Here are some rows, each followed by its group. Groups can overlap.
 15  13  10   7   1   0  -7 -14 -19 -26 -32 -38 -47 -55 -58 -55 -53 -58 -67 -65 -58 -48 -41 -29 -31 -34 -41 -49 -53 -51 -44 -38 -29 -22 -17 -11  -1   4  13  18  27  38  33  36  38  37  33 d
-19 -20 -23 -24 -26 -27 -26 -27 -24 -22 -16 -23 -31 -40 -41 -45 -45 -42 -39 -34 -28 -21 -12  -5   5  13  24  32  40  48  56  65  74  91  85  91  99 103 113 121 127 126 127 122 115 112 107 e
 11  13  16  19  22  26  30  33  37  38  39  42  43  46  44  51  54  55  61  63  70  74  68  64  61  61  56  52  50  44  36  28  22  14   8   1  -4  -9 -14 -18 -17 -18 -18 -17 -18 -18 -18 f
 13  11   9   6   2  -2  -7 -13 -21 -26 -35 -42 -50 -58 -61 -64 -64 -57 -49 -41 -39 -35 -27 -19 -23 -31 -32 -37 -37 -39 -36 -30 -24 -18 -12  -9   0   8  12  26  29  37  40  46  48  51  51 d
-26 -27 -30 -34 -40 -45 -46 -48 -46 -42 -38 -30 -25 -21 -10  -9  -5  -1   0   7  14  19  28  37  41  46  41  56  58  61  51  45  37  28  22  14   9   2  -5   5 -10 -11 -12 -10 -13 -14 -13 g
-29 -29 -29 -28 -29 -26 -24 -19 -16  -9  -6   1   8  13  20  22  16  11   9  17 -13 -19 -24 -29 -29 -31 -32 -28 -27 -21 -18 -11  -6  -2  -5  -6 -10  -9  -5  -2   2   8  12  15  16  20  23 h
-44 -42 -38 -36 -33 -28 -31 -34 -40 -44 -44 -44 -41 -35 -32 -24 -17  -9  -2   2   2  -3  -7  -7 -10  -8  -7  -3   1   4   7  11  16  19  25  32  37  40  47  55  61  64  67  71  73  74  74 h
 40  38  37  38  36  34  32  30  29  28  26  22  23  23  22  20  22  24  29  29  28  20  18  13   7   4  -1  -5  -7  -9 -12 -14 -13 -13 -11   6  -9  -4   7  10   6   1   3   0  -3  -4  -7 d
  6  10  11  15  18  22  24  31  35  41  46  52  59  64  68  63  55  46  41  36  29  95  14   8   4   2  -1  -4 -12 -15 -17   2 -23 -20 -16 -12 -11  -4   0  -5 -10 -17 -22 -29 -39 -46 -53 f
-15 -15  -8 -16 -17 -16 -15 -14 -13 -10  -9  -9 -16 -29 -33 -38 -43 -59 -47 -47 -43 -35 -29 -22 -15  -4   7  17  24  33  32  32  33  35  37  37  38  63  48  49  56  53  49  45  39  34  31 e
 39  51  36  33  30  28  21  20  15   8   4  -2  -8 -14 -18 -19 -26 -25 -29 -27 -24 -20 -18 -13 -18 -25 -31 -38 -42 -48 -50 -45 -40 -32 -28 -20 -15  -5   3   0  -8 -12 -19 -21 -27 -29 -32 e
-25 -24 -23 -23 -18 -19 -17 -10  -6  -2   4   8  13  22  29  39  43  49  42  40  39  33  34  31  29  30  31  34  32  36  38  34  25  19  11   4  -3 -12 -15 -18 -25 -21 -24 -22 -20 -19 -16 g
 73  78  82  86  91  97 100 103 102  99  97  96  87  82  77  72  64  57  53  47  41  34  30  26  22  21  19  14  13   9   7   8   8   2  -7 -14 -25 -33 -38 -49 -52 -52 -46 -38 -30 -27 -22 f
 68  65  64  65  63  59  59  56  53  53  48  45  40  37  33  29  25   2  19  19  18  20  21  21  24  15  34  39  44  47  55  59  44  67  69  76  82  87  93 101 105 106 110 109 109 109 112 d
  9  12  15  17  19  22  24  21  16  15   9   6   0  -5 -12 -15 -14 -14 -15 -13  -8  -6  -2   4   9   8   5   1   0  -6 -12 -12 -14 -15 -13 -13 -17 -25 -30 -32 -30 -29 -27 -55 -20 -17 -15 i
 65  63  62  61  58  58  54  52  50  46  45  40  33  32  27  22  18  15  13  13   8   8  14  15  16   7  28  32  39  42  46  51  57  61  66  73  76  82  89  95 101 102 104 104 106 107 127 d
 18  17  13  10   7   4  -1  -7  -8 -12 -19 -24 -28 -30 -34 -36 -45 -50 -54 -54 -50 -42 -35 -27 -23 -23 -25 -27 -30 -30 -26 -25 -21 -21 -20 -17 -12 -11  -2   3  13  15  22  27  20  18  13 d
  5   9   9  13  17  18  25  28  30  32  31  34  33  34  38  41  44  48  51  57  64  70  65  58  58  53  51  46  46  39  37  23  28  20  11   2  -4 -13 -16 -21 -24 -26 -24 -25 -25 -22 -20 f
-17 -18 -17 -21 -20 -20 -19 -17 -14 -11  -8  -4   2   5  13  18  26  36  42  47  44  38  30  24  20  15  10   6   1  -4 -12 -14 -18 -22 -27 -35 -40 -47 -47 -46 -41 -50 -23 -16 -16 -12  -9 j
 74  76  79  77  82  82  85  83  87  84  84  79  75  73  67  62  52  47  38  31  25  18   9  21  -1  -8 -13 -17 -26 -33 -43 -49 -50 -49 -41 -35 -30 -23 -14  -4   2  11  15  22  26  30  28 i
-23 -22 -20 -18 -18 -15 -13  -8  -4   0   0   0  -4 -10 -13 -14 -14 -16 -16 -10 -13 -20 -26 -30 -39 -42 -46 -51 -46 -39 -35 -17 -18 -12  -6 -11 -16 -21 -29 -30 -31 -27 -25 -23 -19 -19 -14 g
 95  94  95  99 100 100 101 102 102 102 102  97  95  93  86  82  78  71  69  64  61  56  54  51  50  49  49  52  52  47  43  35  29  20  11   5  -4 -14 -21 -27 -34 -36 -37 -37 -37 -34 -34 k
 64  64  64  63  62  61  61  60  57  58  58  55  52  50  51  49  39  34  26  21  17  11   6  -1  -4  -7 -11 -13 -12 -11 -14 -14   0  -6  -5   3   8   1  -7  -9 -12 -13 -14 -16 -17 -16 -14 k
  0   2   4   5   9  11  14  16   9   5   0  -7 -13 -17 -25 -28 -31 -31 -14 -28 -25 -20 -13  -9   4   0  -1  -8 -13 -20 -23 -27 -30 -29 -30 -27 -22 -19 -15 -16 -18 -14 -14 -12 -10 -10  -6 i
-33 -36 -36 -34 -36 -33 -28 -24 -22 -16 -10  -7   2   9  17  23  20  11   5 -17  -4 -12 -16 -21 -20 -20 -20 -19 -16 -13 -14 -21 -27 -34 -41 -40 -46 -40 -34 -29 -19 -14  -5   1   3   9  11 h
-37 -35 -31 -31 -26 -23 -16 -17 -21 -50 -24 -22 -21 -21 -21 -16  -5   0   5   9  12  13  19  23  26  17  13   4   1  -9 -12 -19 -28 -41 -36 -37 -38 -34 -29 -23 -26 -29 -28 -29 -24 -25 -23 f
-47 -42 -39 -36 -31 -26 -20 -15  -8  -1   4  10  21  25  34  44  44  37  29   1  15   8   2 -10 -13 -16 -24 -31 -36 -43 -52 -65 -48 -42 -33 -28 -22 -14  -5   1  11  16  22  17  14  11   7 f
 -8  -6  -5  -4  -4  -8 -11 -24 -17 -19 -21 -21 -53 -28 -34 -36 -40 -39 -40 -36 -28 -24 -15 -21 -23 -24 -24 -21 -22 -21 -16 -12  -5  -1   3   7   3  -1  -5  -8  -8  -7  -4  -4  -3  -3   0 g
-31 -33 -31 -31 -29 -27 -19 -20 -13  -8  -3   5   7   4   0   1   0   1  -1  -5 -13 -20 -27 -36 -39 -47 -51 -55 -51 -42 -33 -28 -16 -14  -7 -17 -26 -30 -38 -44 -45 -40 -38 -35 -28 -25 -21 g
 22  21  18  16  11   7   3  -2  -6 -28 -18 -25 -32 -38 -42 -46 -43 -45 -42 -35 -27 -22 -21 -28 -33 -38 -48 -47 -58 -50 -42 -35 -38 -35 -33 -29 -23 -18  -9  -3  -8 -16 -22 -28 -37 -41 -47 d
  1  -3  -3  -8  -9 -10 -13 -15 -17 -17 -19 -20 -18 -16 -13  -8  35   4  -2  -9 -16 -18 -25 -29 -30 -32 -30 -29 -23 -20 -13  -7  -2   3  -5 -14 -25 -34 -38 -49 -53 -48 -44 -37 -33 -28 -25 j
-38 -39 -39 -41 -43 -44 -40 -36 -33 -26 -21 -15  -9  -2   4  13  23  31  29  27  22  18  16  15  16  18  20  18  14  11   5   4   0   0  -4  -3   1  -1   0  -3  -2  -1  -3   3   1   6   6 j
-46 -42 -41 -37 -39 -43 -45 -41 -42 -38 -34 -27 -20 -12  -7   0   6  -2   2   1   3   2   4   5   9  16  19  27  31  38  45  49  43  35  27  17   8  17  -5  -8 -14 -18 -19 -22 -24 -24 -22 g
 17  14  14   9   7   1  -4  -7 -12 -16 -22 -26 -30 -31 -33 -35 -32 -26 -21 -17 -13 -17 -21 -26 -30 -32 -30 -29 -25 -19 -15  -9  -6  -1   6  12  18  18  11   3  -1  -9 -14 -19 -24 -33 -34 i
 60  57  58  56  54  51  48  45  42  37  21  29  27  18  12  10   5   1  -3  -3  -6  -5 -18  -4   0   8  13  18  21  29  33  40  46  54  57  60  67  74  83  90  95  96  97 100 102 103 103 d
 19  22  24  29  31  33  31  29  25  22  19  16  10   7   5   5   3   0   1   3   7   6   8  16  21  20  15  15  11   8   4   1   3  -1  -8 -16 -24 -32 -40 -41 -46 -43 -37 -29 -28 -25 -21 i
-49 -48 -46 -43 -39 -33 -26 -21 -15 -11 -10 -10  -9  -5  -1   1   6  -1  -9 -15 -24 -33 -32 -40 -44 -47 -45 -42 -35 -28 -21 -13  -8   2   9  12  21  26  33  23  51  54  61  61  63  68  70 h
-18 -19 -15 -12 -14  -9  -8  -4  -5  -6  -8  -7 -12 -14 -17 -21 -26 -26 -21 -18 -14 -19 -25 -29 -34 -39 -40 -40 -38 -35 -29 -21 -14  -8  -1  -2 -12 -17 -19 -21 -23 -21 -17 -16 -16 -12 -10 g
 53  53  49  49  44  42  38  34  28  24  19  14   7  -2 -10 -18 -25 -32 -36 -41 -44 -47 -45 -42 -37 -24 -20 -11  -3   6  11  22  27  35  40  46  52  62  66  75  75  74  71  65  61  58  55 d
-30 -33 -37 -38 -43 -51 -50 -48 -49 -41 -33 -26 -20 -16 -12 -13 -12 -12 -11 -10  -3   2   6  16  21  13  37  47  53  63  70  75  79  85  90  96  98 101 103 105 107 104  99  94  92  86  82 e
-53 -55 -49 -47 -40 -35 -29 -36 -40 -45 -52 -53 -52 -46 -40 -31 -27 -25 -26 -23 -15 -15 -12  -7  -1   8   9   4  -4 -12 -21 -28 -38 -45 -52 -53 -50 -43 -29 -26 -21 -11  -3  -3  -1  -1  -1 f
 33  34  36  42  44  47  53  57  62  64  71  70  71  74  77  80  81  87  88  90  94  87  80  72  67  61  56  48  42  -6  25  18   9   3  -5 -17 -23 -33 -40 -46 -46 -47 -41 -57 -30 -31 -28 f
-28 -32 -35 -39  -8 -45 -48 -46 -42 -39 -31 -27 -18 -14  -6  -4  -6  -8  -9  -7  -5  -2   3   7  14  22  28  35  44  50  54  61  66  72  72  73  77  78  80  87  87  83  81  75  72  67  90 e
-15 -15 -18 -16 -18 -13 -14 -12  -9  -4  -3   2   9  15  21  29  33  40  47  51  59  67  64  56  50  44  40  36  24  19  14   5   0 -12 -20 -27 -33 -39 -36 -39 -35 -27 -22 -15 -12  -9  -5 j
 34  35  38  41  43  50  54  59  62  67  79  83  78  71  64  56  51  43  35  28  17  13  10   0  -4 -11 -16 -24 -16 -38 -45 -54 -55 -47 -22 -35 -28   3  -1  -3   1  -2 -10 -13 -19 -22 -26 f
107 107 108 111 109 111 108 104 107 104 101 102  97  91  86  69  76  71  69  62  56  51  48  47  42  44  42  41  39  40  35  36  32  24  15   5  -3 -13 -20 -25 -30 -37 -44 -49 -52 -44 -42 k
 10  10  15  14   9   8   3   1  -3  -6 -10 -15 -18 -22 -28 -31 -36 -38 -42 -38 -37 -32 -24 -20 -18 -21 -25 -32 -32 -34 -32 -32 -26 -19 -17 -13 -23 -33 -39 -45 -47 -50 -51 -45 -40 -34 -30 k
-21 -19 -18 -16 -14 -12  -9  -5   1  -4 -12 -19 -28 -37 -43 -50 -57 -65 -63 -58 -47 -39 -32 -21 -17 -15 -16 -18 -24 -33 -41 -49 -56 -53 -46 -41 -32 -26 -19 -10  -1   6  16  13  15  13  11 i
-59 -53 -48 -43 -37 -29 -25 -18 -11  -4   3  11  18  25  32  42  45  37  32  22  17  10   4  -4 -10 -12 -17 -24 -32 -35 -39 -41 -38 -34 -30 -24 -20 -14  -5   7  15  21  25  28  26  22  21 f
-25 -24 -19 -16 -20 -21 -25 -27 -29 -31 -31 -30 -32 -39 -50 -54 -63 -63 -60 -51 -48 -43 -34 -25 -16  -8  -5  21  -1  -6  -5  -5  -4  -4  -3   3   6  10  17  24  24  19  17  10   7   6   1 e
-21 -20 -16 -13  -9  -8 -12 -16 -18 -21 -22 -22 -34 -37 -46 -52 -55 -55 -55 -60 -59 -55 -46 -39 -27 -17  -8   1  10  18  24  20  15  12   9  10  11  10  12  17  18  24  27  29  32  30  28 f
-33 -37 -39 -45 -49 -49 -48 -42 -40 -41 -35 -34 -33 -29 -27 -32 -41 -28 -50 -53 -52 -46 -40 -30 -23 -12  -4   4  13  25  28  37  46  52  57  64  72  77  83  88  93  91  95  95  94  98  94 h
 48  67  67  69  70  70  71  73  76  75  75  72  67  63  57  52  48  43  41  34  25  22  15   5   2  -5  -6 -12 -16 -24 -28 -33 -33 -35 -32 -27 -21 -13  -9  -1   7  13  20  23  22  20  16 i
 27  28  24  22  18  16  10   7   2  -5  -8 -15 -19 -23 -32 -30 -35 -30 -30 -31 -38 -44 -49 -52 -51 -43 -39 -28 -21 -11  -6   2   8  18  45  19  36  27  20  16  12   9   5   2  -5  -8 -10 h
-27 -26 -27 -23 -21 -20 -17 -16  -8  -5   2   6   1  -2  -6 -10 -10  -7  -6  -9 -16 -20 -29 -35 -45 -46 -52 -55 -51 -42 -37 -27 -22 -13  -8 -12 -17 -25 -32 -38 -36 -36 -32 -28 -25 -21 -17 g
 21  18  16  14   9   7   1   0  -6 -10 -16 -17 -22 -13 -29 -33 -40 -45 -46 -46 -43 -36 -31 -23 -14 -19 -18 -19 -23 -22 -25 -29 -30 -28 -26 -23 -20 -13 -10   0   8  15  20  19  16  12   9 d
-37 -38 -41 -47 -46 -46 -42 -39 -33 -29 -21 -18 -10  -5   4  10  20  32  39  45  40  34  27  20  16   9   7  -1  -8 -13 -20 -23 -31 -34 -36 -35 -28 -25 -32 -32 -34 -28 -25 -19 -18 -14 -10 j
-17 -16 -13  -8  -8  -4  -2  -1   4  -4 -10 -16 -27 -35 -39 -47 -50 -52 -56 -49 -44 -51 -28 -22 -11  -9 -13 -17 -25 -32 -40 -46 -55 -51 -46 -39 -34 -25 -18 -19  -1   5   7   6   7   8   9 i
-24 -21 -20 -17 -15 -13  -6  -2   2   8  13  20  27  28  21  16  10   1  -6 -13 -18 -25 -30 -35 -39 -36 -37 -31 -32 -18 -20 -11  -3   2   7  16  21  30  16  42  47  43  45  46  46  47  46 h
-34 -37 -41 -44 -45 -49 -56 -55 -50 -44 -39 -31 -27 -20 -11  -6   5  13  19  29  38  46  55  65  72  80  73  75  69  63  58  54  48  42  37  28  20   8   2  -4 -12 -16 -25 -29 -38 -45 -53 j
-31 -29 -36 -40 -43 -43 -47 -53 -53 -48 -41 -37 -32 -25 -29 -36 -44 -52 -54 -56 -55 -52 -68 -33 -25 -14  -6   5  15  21  28  34  41  51  57  67  71  79  87  93 102 101 104 103 109 109 112 h
-32 -29 -25 -24 -21 -16 -20 -25 -30 -32 -35 -37 -36 -43 -54 -62 -70 -67 -57 -65 -63 -57 -51 -38 -31 -18  -8   0   8  13   9   4   1  -2  -4  -5  -6  -6  -5   4   7  11  14  17  22  25  25 f
-22 -24 -23 -23 -22 -20 -19 -14 -11  -8  -1   3   8  46  25  23  16  11   6  -1  -9 -15 -17 -22 -25 -24 -23 -20 -17 -14  -9  -6  -1   7   3  -2   1  -1   2   5  10  15  16  19  20  23  24 h
-39 -40 -44 -48 -54 -52 -47 -41 -36 -30 -25 -20 -11  -1   4  11  20  28  35  45  46  36  30  23  17  12  10   4  -2  -8 -13 -20 -20 -25 -29 -28 -25 -23 -25 -27 -25 -23 -28 -16 -13 -11  -8 j
-40 -41 -39 -35 -31 -25 -27 -36 -42 -45 -50 -48 -51 -43 -45 -54 -58 -58 -53 -50 -47 -47 -38 -31 -26 -14  -6   3  11   4  -5 -10 -13 -19 -22 -22 -24 -20 -13 -13  -5   1   8  10  13  20  21 f
-30 -30 -28 -29 -29 -25 -24 -22 -27 -36 -40 -47 -54 -61 -61 -56 -52 -41 -33 -26 -16 -11  -2  -3  -7 -13 -15 -17 -19 -21 -17 -18 -13 -10  -5  -3   0  -4 -10  -9 -14  -7  -7  -7  -6  -6  -5 k
 31  33  32  34  34  37  37  55  36  33  26  27  22  18  16  13  13  12  10  15  16  16   6   4  -1  -4  -7  -6  -3  -9 -10 -13  -7  -8  -4   0   6   9  19  21  22  15  13   8   4   1  -2 e
-25 -26 -27 -29 -32 -31 -28 -27 -26 -22 -21 -13  16   0   3   9  20  26  34  43  42  20  36  32  26  25  20  16   9   7   1  -1  -4 -10 -14 -24 -28 -31 -36 -31 -28 -21 -16 -14  -8  -5  -1 j
-29 -31 -31 -34 -35 -36 -39 -35 -42 -47 -50 -47 -44 -38 -35 -25 -32 -33 -36 -36 -35 -34 -27 -20 -14  -4   3  13  20  27  34  41  47  52  52  57  64  69  72  78  83  81  87  86  87  88  90 h
-58 -55 -49 -42 -37 -31 -24 -19 -12  -3   4  10  18  24  32  41  45  43  31  26  17  11   6  -1  -7  -8 -16 -19 -25 -29 -31 -35 -35 -28 -24 -20 -14  -8  -2   8  13  17  26  30  33  28  24 f
-21 -21 -23 -23 -26 -24 -22 -23 -22 -18 -14 -10  -1  -1   9  13  21  32  37  46  46  40  36  28  22  18  17   7   7   2  -4  -7 -14 -12 -24 -28 -32 -42 -41 -38 -33 -44 -21 -14 -13  -8  -6 j
-55 -54 -53 -45 -39 -35 -28 -33 -17 -17 -18 -16 -17 -14 -12  -6   1   2  -7 -13  -6 -30 -32 -36 -35 -39 -39 -32 -27 -22 -16 -22  -5   3   8  17  25  28  36  43  51  56  62  64  66  69  71 h
-40 -39 -39 -37 -37 -34 -27 -26 -18 -13  -9  -1   6  12  21  30  33  31  27  22  12  13   8   5   7   8   8   9  11  12  12  18  18   9   2  -8 -14 -25 -31 -39 -41 -47 -40 -39 -38 -34 -29 g
101  99  97  96  96  94  92  90  87  85  82  78  71  65  57  51  44  39  29  51  16   7   3  -1  -8 -12 -18 -20 -27 -30 -32 -31 -31 -27 -23 -19 -12  -6  10   9  15  12  12   9   8  22   2 k
Which 3 other groups have their centres nearest to the centre of group k, nearest first?
i f d
Group j spreads out most along one direction. Which 3 other groups' directions of most spread are closest to that one, closest first?
g e h
Which 5 groups are nearest to each row below, nearest first, going by the distance to the centre of the group?
-33 -37 -37 -44 -45 -45 -43 -39 -34 -30 -26 -21 -14 -13  -6   4  12  16  27  35  42  52  59  70  66  60  57  50  45  39  35  29  20  19  10   6   4   1   0   2  -4  -9 -14 -18 -24 -28 -33 ~ j g f e i
-14 -12 -23  -7  -3   1   4   8  14  20  26  35  38  43  53  58  54  46  41  31  23  21  15   9   6   3  -2  -1  26 -10 -11 -12 -12 -10  -7  -5   1   3  10   6   0  -9 -14 -19 -24 -26 -29 ~ f j g i k
Which 4 groups are nearest to each row below, nearest first, going by the distance to the group's nearest row?
-46 -48 -46 -47 -41 -37 -32 -26 -20 -23  -4  -1   2  -3  -8  -8  -9 -12  -9  -8 -13 -20 -25 -30 -32 -34 -34 -31 -61 -27 -19 -12  -8  -4   4  -7 -14 -42 -31 -38 -44 -45 -47 -44 -38 -35 -31 ~ g j h k
Group h spreads out most along one direction. Which 3 other groups' directions of most spread are closest to that one, closest first?
e f j
Which 3 other groups have their centres nearest to the centre of group d, nearest first?
e h i
Which 3 other groups have their centres nearest to the centre of group h, nearest first?
e d g
Group e spreads out most along one direction. Which 3 other groups' directions of most spread are closest to that one, closest first?
h j d
Which 4 groups are nearest to each row below, nearest first, going by the average distance to the group's rows?
 75  73  74  73  73  70  70  69  67  65  65  63  58  55  51  49  47  46  45  42  40  42  45  45  47  55  57  60  62  68  72  75  80  83  87  93  97 100 109 115 118 118 118 117 119 121 119 ~ d e h k
-50 -51 -46 -44 -37 -32 -26 -33 -38 -40 -43 -45 -44 -39 -37 -28 -23 -18 -63 -12 -10  -6  -6  -2   7  12  10   2 -46 -11 -20 -30 -35 -45 -56 -62 -53 -45 -39 -28 -20 -11  -6  -7  -7  -7  -9 ~ g j i f
 54  51  50  46  45  41  38  33  27  23  19  11   6  -3 -12 -19 -27 -32 -41 -45 -51 -50 -50 -50 -40 -32 -20 -13  -7   3   9  16  28  33  38  46  53  60  69  76  82  86  88  91  92  91  86 ~ d h e i
-12  -8  -6  -3  -1   2   6  12  12  11  11  10  13  14  19  20  25  29  35  39  43  50  51  45  48  28  34  28  24  19  13  12   7   4   2  -4 -13 -21 -31 -34 -40 -45 -48 -43 -39 -35 -28 ~ j g f i
-24 -23 -22 -23 -24 -21 -19 -19 -27 -30 -41 -49 -57 -68 -67 -60 -54 -45 -39 -29 -20 -10  -6  -9 -13 -15 -20 -24 -26 -29 -27 -26 -20 -16 -12  -4  -5  -9 -14 -16 -19 -15 -15 -13 -13  -8 -10 ~ g i j h
  2   1   2   2   3   4   3  -2  -7 -15 -22 -29 -40 -46 -53 -57 -60 -57 -53 -45 -33 -28 -18 -12  -2  10  23  29  39  49  54  62  70  73  80  89  96 103 112 120 126 126 127 127 127 127 127 ~ e h d g
-53 -50 -47 -47 -39 -34 -29 -25 -28 -31 -31 -31 -30 -26 -20 -16  -9  -4   2  -4 -12 -15 -18 -22 -23 -22 -21 -17 -14 -12  -8  -6   6  10  17  22  29  33  39  49  55  59  63  66  68  72  72 ~ h e g d
Which 4 groups are nearest to each row below, nearest first, going by the distance to the centre of the group?
 73  76  80  86  90  95  99 105 105 103 100  96  91  88  82  75  70  62  55  52  44  37  28  32  27  25  25  20  20  17  15  16  48   1  -7 -15 -24 -35 -41 -46 -53 -54 -45 -39 -34 -28 -25 ~ k f i j
Group i spreads out most along one direction. Which 3 other groups' directions of most spread are closest to that one, closest first?
k f d
Which 5 groups are nearest to each row below, nearest first, going by the distance to the group's nearest row?
-33 -32 -35 -36 -39 -40 -37 -34 -30 -27 -22 -15 -11  -6  -1   8  14  24  30  37  45  56  61  65  61  57  51  45  39  34  28  22  15   9   5   3  -4  -7  -7  -4  -4  -6  -7 -14 -19 -20 -26 ~ g j f i h
Which 5 groups are nearest to each row below, nearest first, going by the average distance to the group's rows?
-28 -29 -29 -28 -29 -27 -24 -21 -17  18  -5  -3   6   9  19  26  21  18  11   5  -1  -6  -8 -10 -14 -11 -10 -10  -8  -6  -3 -14 -23 -29 -33 -35 -36 -35 -29 -25 -17  -8  -3   2   5   5   6 ~ j g i f h
Which 3 other groups have their centres nearest to the centre of group e, nearest first?
h d g
Group d spreads out most along one direction. Which 3 other groups' directions of most spread are closest to that one, closest first?
k i e
Which 3 other groups have their centres nearest to the centre of group j, nearest first?
g f i
Group f spreads out most along one direction. Which 3 other groups' directions of most spread are closest to that one, closest first?
k i h
